One vector is turned by the same rotation once a step. Each row is the vector after some number of steps, and that number follows the row.
The counts run from 0 to 267.
[ 15  14 -13  21 -10 -40  26 -10  14 -39  15  37 -22  22  21  16 -26 -30
  -2 -11   4  35  10  30  45  46 -44 -15 -26 -32  41  -1  50  12 -25  -3
  -1  40  40 -20 -40 -23 -49  -7  10  25]
32
[ 11  26   9 -31  -7 -23 -10 -40  -3  -9 -21  -2 -30  23 -32   9  19  21
  14  -6  38  46 -20   3 -26  -1  33  18 -57  17 -28   6   4  24  60 -29
 -28 -23  12  -9  12 -22  21 -36  24  -6]
96
[ -7 -12 -10  26   4 -40  40  44  -4 -17  14   9  -2 -23  -3  60  16  -2
 -42 -18  13 -17   2  64  15  36  -2  35  29 -64  48  -6   9  -2  -3 -13
  22  13  21  -5 -10 -13   5 -44 -24  39]
202
[ 33 -11  -6  -7 -25  28 -31 -43  -1  13 -22 -12 -23 -33  21 -23   3  -8
   8 -31 -13 -11  24 -32   7   5 -28 -29 -44   4  -5   1  30 -66  42  -8
  25  -7 -28   2 -26  -3 -33  54 -18   7]
88
[  5   4 -11  -3  11 -44  69  19  32 -15   4  -8  17  26 -39  16  -6  43
   7  14  29 -16  11   6  52  22  22  14  14 -14  21  14  18  -5  10 -13
 -57  -6 -13 -17 -23 -37  18 -29  53  24]
136
[ -1  25 -32  42  -7  -5  -7   1  23  28  10  -8 -17  21  -8  23  44 -25
   1  25  26  86 -12 -21  19  20  20  -6  21  18  16   6 -19  33 -23  17
 -38  30   1 -34 -34 -13 -12  -2  21 -23]
50
[ -8  -1 -22 -26  -7 -40  31  -8  11 -15  15   1  -1  22  29  13  38 -43
  -9  40  11  54 -23   3  -2  19  24   1  12  12   7 -25 -21  46 -40 -18
 -24  20  45 -22  21  -9  -6 -52  50 -24]
45
[ -4   4  -8  14   7 -25  -4  29  -9  34   9 -37 -41  15  31  18  19 -18
   5 -26   4  78 -49  10  21  22  21 -36   6 -14  42  -3 -16  16 -22  -5
   0  -7  -2 -25 -47 -14   9 -25  -6 -17]
121
[ 14 -18   2  25 -21  13   6 -32 -25   8  29 -13 -20  23   1 -24   0   2
 -17 -26   9  -2  10  40  22  20  28  20 -32 -11  39 -41  77 -24  56 -47
  27  10 -35 -24 -28 -18   8  11   0  16]
114
[  5 -12  -8 -19  13   7  26  19  57 -14  31   8  24  12  46  -2  38  -8
 -36   8   9   4  31  15   2   8   2  78  -8 -12  29 -12  29  20  15 -33
  43  15   0   2  33  -2   3 -13  37  -9]
118
[  4 -22 -15 -59  -6  20  16  24  55 -11  16 -12  22 -37  29 -17  29 -15
  -2  36  -6  -2  23 -61  10 -12  -2  17  21   3 -27   8 -41 -41 -16 -36
  12 -24  22  -3  28  15  -8  20  31 -19]
66
[ 21  24  34  13   5 -58  28  14  15  -1 -24  28  13  53 -10  43   6   0
  38  -9  21  61 -17   6   0  38   3  22 -38   3 -14  14   8  37  20   0
 -20   9  -2  -5   4  -2  -6 -24  64  -6]
265
[ 19  40 -30  -5   6  -1 -58 -52  16 -31 -26  17 -26   5  15  -8  37 -17
  19  -6  28  59   7  -1 -18   0 -11  12 -51  10  -6  41   3  18   3  -1
   4  44   6 -21 -12 -29 -38   5  19  -5]
251
[ 28 -11  19 -30 -17  -6  42 -36  -7  20  16  36  -4 -19  13  -5   1  -5
  -2  40  -8 -44  25 -57  43  11 -24 -22   2  15 -16   4  15 -52  17  -3
 -57 -10   0 -20   9 -41 -24  12  23  40]
155
[ 13  53  31 -10   2  -5 -44 -30  40  33 -20  -4   2 -15  11  14  45 -10
  -8 -21  -2  33  -4 -15   6 -19  21  17  -7  32 -26 -10 -39  46 -27  10
  -9  43 -26  45 -34 -12  19   1 -14 -29]
81
[ -4  -6 -13   1   0  17 -18   2  12  -4  45  20  -1 -14  51  15  39 -31
 -64  -9   5   1  26  26  -5  10  13  73  35 -45  21 -31  -8  20 -22 -16
  50  24  19 -13  21  17  28 -12 -21  -2]
41
[ 18  18  28   7  -5 -39   0 -31  -7  -2  10  58 -29   5  48  13   1 -61
 -13  14 -11  34   9 -10   4  20 -49 -14 -25  15   7  -8  32   5  -1   0
 -13  28  44 -18  27 -11 -53   2  18  10]
103
[ 10  -2   0 -24  -5  22 -10 -26  26 -25 -18   5  17 -40  -8   9   6   2
  -6   3  22 -10  51  -4 -28   7 -13  57 -32 -21 -36  26   7 -23  48 -28
  44  -7  15  11  51  19  -3   8   0  -5]
92
[  5   9 -36  19   2  -2  22  16  67 -14  10   6  20  -2   6  33  34 -37
  -7  33  15  31  27 -11   3  22 -16  55  59 -17  -3   7 -23  29 -52  13
  -2  49  24 -17  -8  26   2   1   6 -19]
215
[-16  -7  27  -1 -13 -47  32   7  39 -21 -11 -23  11 -26   0  -1 -36  -6
  22 -10  25  24  10  18 -15  26 -17   8  -5 -36 -16 -24 -12  -4 -18 -55
   9  -6  57  14  10  44   0 -26   1 -55]
111
[  0   0 -20  40  10  -1 -14  24  -4  14  -4 -45 -31  25 -27  33  26  26
  21 -33  26  65  -5  31  19  16  20  17  -9 -29  39  16  14  10  16 -12
  18  -2 -36 -27 -52 -18  -3 -13 -13 -19]
198
[ 29 -20 -17  36 -27   3  57 -12  27 -24  30  12  19  15 -27  -1 -27  12
 -13  51 -10 -28  33 -17  21  34 -39  12   9 -11   2 -12  34 -48  24  -5
 -20  -4  13 -32  22 -15 -44  14  23  21]
52
[-19  -4  -1  17   7 -54  57 -10  -5  -8  27  23  -2 -38   7  58  12 -11
 -35  17  16 -12   0  32  33  37  -7   1  52 -35   7 -26  11  -1 -31  -2
 -35  26  40 -16  -2 -19   2 -38  -3  25]
130
[-11 -16 -24  -4  -8 -24  20  -9  -9 -46  59  22  -6 -46  38  19 -15 -36
 -32  24  -3   0  23  22  -3  29 -31  14  21 -44  26 -15  15 -18 -27 -17
  14   2  63 -38  22  -5 -30 -12   0  -2]
201
[ 11   5  -4  22  -3 -42  54  44  22 -16  -8  11  10  23 -22  46 -33  13
  22 -13  16  23   8  22  28  43 -14  21 -20 -44  29  22  44  -3   4 -22
  23   0  19 -14  -9 -13  -2 -19  36  16]
33
[ 10   1 -32 -27 -19  54 -18 -44  13  25  20 -12 -35 -14  15 -33  50 -14
   5  20   0  14  12 -65  -3  -2 -20 -17 -17  41 -34  13  -9 -39  27 -10
 -20 -18  -9 -38  -6 -21 -36  44   5  -6]
231
[ -2  18  20  -1   0 -44  10   9  47 -14  -1  12  46  26   3  29  28   9
  -2 -10  19  15  13  29  -8   5  21  82 -15  -7   0 -14  19  54   5 -12
  23  56  12  17  20  20  18 -22  29 -30]
189
[ -8  -2 -17 -21   8   2  15  22  70 -15   0 -26  38 -21 -27  15  28  18
   8   8  46 -21  29  -2  23  -8  53  50  34 -19  -5  12 -32  15  10 -36
   2   4 -15   7  -2   5  55 -18  24 -16]
60
[  3  25  35  22  -4 -44  31  48  12  25 -15   2  19  23  20  51   6   7
  -8 -40   4  14 -10  47  39  25  -2  28 -10 -29  33 -13   5  30  -5  -5
  18  23 -32  38 -27  31  27 -11   7  -3]
28
[ 19   8  12  -5   6   1  12 -19   5 -34   2  42   4  -5  -7  35  18 -14
   6  22  20  24  30   4 -29  15  -6  85 -33   3 -21  17  28  18  61 -25
  10  18  27  -5  77  14 -11 -14  25  -5]
20
[-18  15 -44  65  -4  26 -26  16  42  19  -3 -38  15  -2 -48  25  36   7
   1 -11  35  17   9   3  -4  14  29  41  28   5  24   6 -39  23 -15 -11
 -13  28 -33 -16 -30  -1  19   7 -19 -29]
55
[  8   5 -22  18  18  17  -8  23   9  31   0   5 -17 -26  25  25  50 -10
 -21 -29 -16 -10   8   0  37  -8 -12   3  13 -16  30  30 -12 -22 -21  36
  16   9 -33 -22 -55 -42  -7  20 -42  46]
68
[ -5 -20 -20  18   2 -26  32  -1 -18 -14   8 -23 -32  25 -42  18 -23  28
  18  -6  34  14 -16  35   7  24  17  -9 -28 -52  40  15  50 -18  54 -39
 -20 -21  10 -47 -12 -28 -14 -31  16  15]
38
